In the rows, 128 means zero.
Each path below is one point turned by a fixed rotation once a step. After each direction that follows a path, write how fast that rotation turns it, in deg/step (0 if it stays still).
Each turn is a multiple of 5 degrees from 10 to 175, or 0.
Each row of a path follows its step; steps can be skipped.
Path 1:
step 4: [124 127 140 125 131 129 140 129 127 128 125 121 125 125 140 133 134 133
 136 130 123 120 124 141 127 124 134 125 122 118 136 120 130 139 142 123
 115 124 129 123 133 128 135 133 130 117 128 126 135 128 129 124 132 128
 128 133 126 133 137 123 124 132 129 130 134 141 128 130 137 133 118 135
 146 134 135 126 124 131 126 136 124 133 127 121]
step 7: [121 128 138 130 130 130 134 130 111 143 136 122 126 129 134 133 127 137
 134 138 126 129 126 141 118 128 139 123 120 126 133 118 122 118 136 125
 118 134 134 132 141 126 139 134 132 123 127 129 126 134 125 128 130 131
 136 132 133 121 133 131 129 124 128 128 130 115 130 122 125 116 131 131
 131 133 121 130 125 132 126 127 127 131 132 118]
step 9: [119 133 138 131 117 116 126 130 124 133 122 127 126 127 133 121 138 131
 127 131 123 117 130 132 122 126 130 111 136 119 136 121 117 120 129 131
 122 127 124 115 134 123 123 134 136 123 133 127 132 126 130 135 133 124
 131 127 118 136 136 128 124 125 115 121 125 127 126 128 133 123 126 134
 130 129 126 144 126 134 121 133 122 125 121 123]
step 11: [122 129 131 134 123 124 133 128 124 130 120 123 131 134 125 130 127 133
 133 130 121 122 123 130 117 131 141 131 140 133 131 102 127 130 127 131
 120 128 137 131 135 124 126 123 143 133 136 128 132 121 123 125 131 123
 136 140 133 123 138 127 129 130 123 132 125 124 129 140 124 129 121 138
 138 135 122 120 127 132 121 130 126 130 126 123]
step 27: [118 132 135 117 121 117 137 133 114 128 126 119 128 125 135 123 136 135
 127 140 126 119 129 123 125 123 135 124 133 126 136 123 125 121 126 131
 119 124 123 122 135 124 132 123 140 124 142 124 128 124 126 127 134 127
 128 133 126 136 137 128 123 141 132 120 125 132 125 130 119 132 124 136
 139 124 133 130 130 133 128 121 118 126 126 120]
step 28: [123 129 134 124 122 123 130 134 118 129 125 127 135 134 133 125 129 124
 130 126 120 122 122 129 122 125 127 120 132 128 131 105 130 132 126 126
 115 137 130 120 131 133 127 135 139 131 136 127 136 121 139 123 128 122
 138 116 123 125 138 131 129 128 120 126 120 122 127 132 120 134 123 136
 124 122 127 135 134 134 113 129 127 135 129 126]
step 31: [120 132 135 127 129 134 130 137 132 131 124 126 127 129 128 122 127 136
 135 130 121 124 124 139 128 128 133 123 121 134 133 124 129 130 135 134
 117 126 122 111 121 126 134 135 129 123 137 114 133 121 133 131 135 127
 125 134 137 135 142 137 129 135 122 126 130 130 132 135 128 136 123 126
 136 131 123 144 125 130 117 126 134 127 124 117]
Speeds:
[126 128 129 128 130 130 128 129 130 128 128 128 126 130 129 129 126 129
 128 128 127 127 125 130 129 130 127 128 129 128 129 128 130 129 127 128
 131 129 126 127 130 126 129 129 127 125 124 126 128 126 128 126 127 131
 129 124 126 129 129 127 128 128 131 128 128 128 130 128 128 129 127 125
 130 128 128 129 128 127 130 128 130 130 128 126]  25
[128 128 126 128 129 127 129 128 125 126 128 130 130 131 127 126 128 126
 126 129 128 128 126 127 128 127 129 130 128 128 126 126 129 126 127 127
 128 127 130 128 130 128 130 128 127 128 127 128 128 126 128 129 128 130
 131 126 131 126 128 129 128 129 129 128 127 126 129 127 125 128 128 128
 127 126 130 124 128 130 126 130 128 129 129 128]  65
[127 129 126 127 128 130 127 126 128 127 129 126 128 128 126 131 126 127
 129 128 127 131 128 129 127 129 128 129 129 128 126 127 131 128 129 130
 126 128 129 126 127 127 128 127 130 126 125 128 126 128 128 128 130 130
 128 132 128 130 127 130 129 126 127 130 127 127 129 130 128 128 130 127
 127 128 127 127 127 129 127 128 130 130 129 128]  60
Path 2:
step 13: [120 126 140 144 122 124 129 123 135 131 117 129 127 122 121 130 125 123
 136 143 140 108 131 124 124 126 129 129 131 117 127 116 130 133 133 124
 132 113 130 121 127 133 123 124 114 127 124 121 137 131 123 117 125 126
 125 131 129 129 128 118 127 124 135 119 134 127 129 126 120 136 130 135
 122 120 134 132 135 129 118 137 116 128 126 129]
step 18: [132 127 136 141 122 126 138 112 131 124 120 115 128 134 137 129 134 128
 126 126 132 123 132 124 121 125 131 131 119 121 142 136 128 116 139 125
 129 125 119 138 115 130 129 121 125 127 125 127 129 128 132 119 125 122
 133 122 131 139 127 139 120 130 133 122 130 124 140 129 118 124 131 137
 113 124 137 122 128 130 113 131 122 121 134 135]
step 22: [119 121 134 141 125 113 128 124 135 127 116 129 121 138 124 125 123 130
 123 131 133 126 136 137 126 138 123 128 129 120 121 114 143 135 142 130
 120 123 136 127 120 136 124 120 130 115 118 121 136 128 118 125 137 126
 120 128 131 126 138 132 126 129 128 129 126 138 125 129 121 129 138 129
 130 130 130 127 139 132 127 140 119 136 126 130]
step 27: [126 111 132 131 129 128 131 122 130 127 120 122 121 132 143 122 126 129
 128 135 122 121 136 129 120 121 134 123 128 123 131 131 133 130 147 120
 126 131 133 124 114 125 123 115 127 122 126 126 130 125 129 124 122 112
 134 140 131 129 130 133 127 137 131 119 133 129 129 125 116 123 131 124
 119 138 122 128 117 124 120 127 118 133 127 144]
step 28: [119 114 125 134 124 138 127 127 138 127 124 123 131 116 134 130 128 135
 134 137 128 123 127 135 129 110 131 131 131 128 122 138 138 132 134 128
 126 122 126 121 126 128 139 115 126 114 125 123 131 117 121 121 123 132
 135 128 137 134 126 130 128 147 132 127 132 142 129 128 127 127 127 135
 113 121 138 139 132 121 127 123 136 121 130 132]
step 32: [121 122 142 133 133 130 126 132 130 131 122 126 142 131 139 127 139 132
 121 132 128 109 121 125 118 122 133 136 128 119 131 129 136 116 122 135
 127 125 134 125 117 131 122 121 135 116 115 118 128 122 129 123 126 125
 123 130 144 129 129 135 120 120 137 119 122 121 120 125 126 127 132 132
 138 135 116 130 134 120 122 124 121 127 128 128]
step 33: [120 115 137 133 128 124 137 112 138 139 126 134 133 118 130 136 141 135
 121 119 137 123 138 120 137 121 143 130 125 121 130 124 134 122 116 130
 129 125 131 128 117 120 136 121 125 117 127 132 132 120 124 130 125 132
 137 132 134 128 123 132 126 119 132 124 127 140 132 137 129 141 122 133
 127 128 122 126 134 127 129 123 129 120 137 134]
Speeds:
[128 128 128 127 128 127 128 128 127 128 125 129 131 128 128 129 129 132
 127 127 127 129 127 129 128 125 127 127 129 128 127 130 128 128 127 127
 127 126 129 127 131 129 134 126 129 132 125 130 128 125 130 127 128 129
 128 127 127 128 127 127 128 129 127 129 129 130 129 128 128 127 128 130
 131 128 127 127 128 129 128 129 128 127 129 129]  155
